(in the rows, 128 means zero)
Named moves (each a turn or a mirror), then the moves between two rows, first move first; the first pair answered:
move V:
[133  93  89 113 121 152 152 130 151 125 117 152 155 151 165 135 105 111
  85 128 143 134 133 115] => [132 115 108 118 113 147 157 125 141 114 135 158 153 142 181 115 102 115
  84 146 140 127 123 118]
[ 93 123  69 139 187 118 179 138 122 149 100 117  99 188 152  85  73 145
 123  72 130  95 182  99] => [106 162 109 152 165 106 188 135  94 134 126 126  98 174 181  49  71 160
 104  99 127  83 157  96]
[186  62 123 118 163 166  78 148 125 146 118 190 118 117 116 160 145 113
 139 113 113 175 139 174] => [201 105 172 127 134 149  91 140  95 119 147 204 112 100 155 116 146 138
 119 158 115 161 110 171]
[128  94 142  96 146 123 107 126 152 134 134 144 133 121  60 159 120 116
 139  91 122 128 128 124] => [146 145 188 110 116 101 125 116 123 109 166 158 126  98 102 121 120 139
 117 129 122 110  98 120]
move H:
[157 138 159 128 126 107  93 154 137 123 163 110 121 116 103 126 128 130
 149 132 141 113 156 136] => [144 107 105 101 128 125 127 167 151 120 139 115 115 151 128 138 115 112
 134 135 123 134 177 135]
[152 127 133 144 115 138 101 145 101 108 162 140 110 122 126 114 147 143
 119 159  98 138  97 152] => [152 109 100 130 118 155 129 152 107 106 147 147 111 135 136 127 135 142
 111 162  97 147 107 152]
[119 147 167 121 149 139  98 146 104 125 127 105 141 104 125 147 159 155
 139 105 119 183 112  97] => [108 123 126 105 158 158 129 163 127 126 109 109 143 128 141 158 157 142
 120 104 104 192 137 102]
[133 134 119 168 128 122 135 129 136 154 108 136 145  99 140 103 140 104
 114 138 104 125 164 146] => [134 143 127 174 123 118 126 125 132 158 114 137 141  94 135  99 138 107
 121 139 111 118 160 144]
move K:
[ 97 156 124 112  81 116 178 139 139 111 143  92 142 150 198  83 123 136
 114 163 158  84  85  96] => [124 172 135 119  89 122 154 171 123 103 154 122 108 153 216  85 133 158
 118 180 135 112  86 132]
[115 137 154 128 115 115 132 131 111 120 138 123 139  95 115 119 117 131
 109 127 159 109 120 106] => [119 150 151 130 116 108 143 130 113 113 130 121 137 109 128 114 120 132
 104 130 156 107 119 120]
[120 125 133 134 135 137 125 137 124 108 118 120 119 139 118 141 131 140
 144 128 125 147 134 153] => [119 118 133 133 137 144 121 135 119 119 125 120 122 133 108 144 128 133
 144 125 131 150 133 146]
[108 102  85 119  95 172 152 145 150 120  80 143 154 130 143 139 124  91
 109 142 146 120 109 127] => [106 126  86 123  92 164 163 157 146 113  76 152 142 150 168 133 122 104
 109 147 133 121 111 133]
move T:
[ 99 168 136 126 149 106  98 125 135  98 104  98 128 109  91 111 133 148
 200  85 144 106 150 109] => [ 90 174 134 121 142 102 109 122 136  92 101  88 134 108  95 105 131 147
 195  92 150  99 149 100]
[122 146 103 119 122 107 110 109 155 151 139 129 145 120 139 136 132 162
 127 149 170 140 127 103] => [122 149 110 115 121 102 102 121 157 155 134 130 132 118 140 141 137 163
 129 154 168 146 126 112]
[171 133 150 131 116 145 125 122 122 121 145 145 137  99 130 129 131 131
  90 147 143 141  93 128] => [170 141 147 129 113 146 135 122 116 120 145 143 138 103 138 130 132 127
  84 148 140 139  97 122]
[155 169 139 148 130 114 119 144 148 120 132 165  96 136 146 122 128 143
 151 102 117 165 131 148] => [133 179 129 148 118 113 166 129 150 103 122 138 118 145 177  97 109 137
 134 113 130 139 135 127]
move A:
[123 134 125 136 130 115 132 123 116 127 107 126 123 138 125 116 122 123
 133 107 123 146 144 139] => [116 131 127 136 127 112 121 117 123 134 113 118 129 128 105 120 126 119
 139 104 130 140 139 135]
[134  81 131 121 119 162 142 109 167 147 145 155 136  92 116 156 140  84
 120 157 152 136  78  96] => [123  86 102 115 121 174 180 119 162 126 129 154 123 131 163 139 132  94
 101 168 130 147  91 106]
[ 83  94 127 122  96 152 129 109 152 113 142 131 155 113 109 105 112 125
  99 126 154 107 168 102] => [ 76  95 118 117  97 151 138 112 158 111 138 132 153 127 124  96 111 117
  96 124 143 110 173  99]

Each pair is 2 to 3 moves apart.
[152 118 103 150 103 155 140 108 152 112 127 137 164  67 134 125 119 115
 107 106 146  99 119 120] => [140 112  68 146 118 168 159 123 160 110 108 142 144 105 150 122 110 117
 102 105 120 119 145 136]	A K V
[108 106  80 114 169 130 112 163 151 144 102 141  90 180 112 151 122 122
 145  74  80 173 163 165] => [125 181 206 145 128  80  65 122 107 134 161 126 114  94  89 113 137 144
 154 101 126 117 104 135]	H K V
[169 150 217 139 138 127  60 129 102 145 164 161 131  95  79 144 167 136
 169 117 165 167 105 154] => [128  65  78  95 148 198 148 148 167 145 103 168 145 165 119 179 137  91
 133 114 146 193 164 146]	H K
[139 233 185 191 155  79 129 147  97 103 111 128  60 152 161  82 140 187
 135 121  90 147 125 165] => [131 169 103 157 146 135 198 158 122  85  95 156  69 193 213  96 119 162
  86 159  68 171 130 159]	A H V
[141  95 145 135 148 133  41 146 152 158 137 145 133  99  46 182 156 112
 161 107 135 146 120 132] => [166 155 192 143  95 125 103 140 106 101 177 176 118  93 157 101 138 149
 107 192 114 127  74 143]	H V
[175 126  94 100 146 160 157 134 112  87  98 144  89 164 139 124  89 115
 129 136  98 155 159 153] => [156 153 112 106 120 150 187 109 101  77  99 114 109 155 156 100  86 114
 116 141 126 122 150 129]	H T H
[ 97  95  85 117 139 129 183 105 150 116 117 120 160 126 138 151 107  86
 110 115 113  84 144  90] => [148  99  99 105 138 136 164 144 126 101 141 192 118 127 175 141 122 110
  87 159  61 134 119 131]	T V H
[127 114 119  73 117 109 139  87 129 145 130 147 171 114 110 135 129  92
 128 102 173 113 149  99] => [174 137 154  90 123  99  98 115 106 138 150 186 135 115 113 134 147 127
 143 112 142 142 131 138]	V K T
[120 133 149 138 168 139  87 128 147 139  59 139 122 153  61 180 114 101
  96 121 151 173 170 121] => [123 174 148 144 163 137 129 138 126 109  53 154  95 182 132 141 104 129
  79 145 129 184 174 140]	T K K
[108 146 145 144 130 114 124 108 129 141 127  93 141 117 100 131 132 114
 150 108 154  98 135 110] => [137 172 153 137 119 111 155 131 109 107 136 127 115 136 166  98 129 144
 120 157 117 116 120 135]	H V K
[ 74 146  63 141 137 134 206 101 141 131  62  63 127 186 173  87  85 125
 146  87 116 101 173 123] => [140 184 122 148 130 118 163 141 100 107 102 137  72 187 216  61 106 174
 138 136  59 152 140 179]	V K
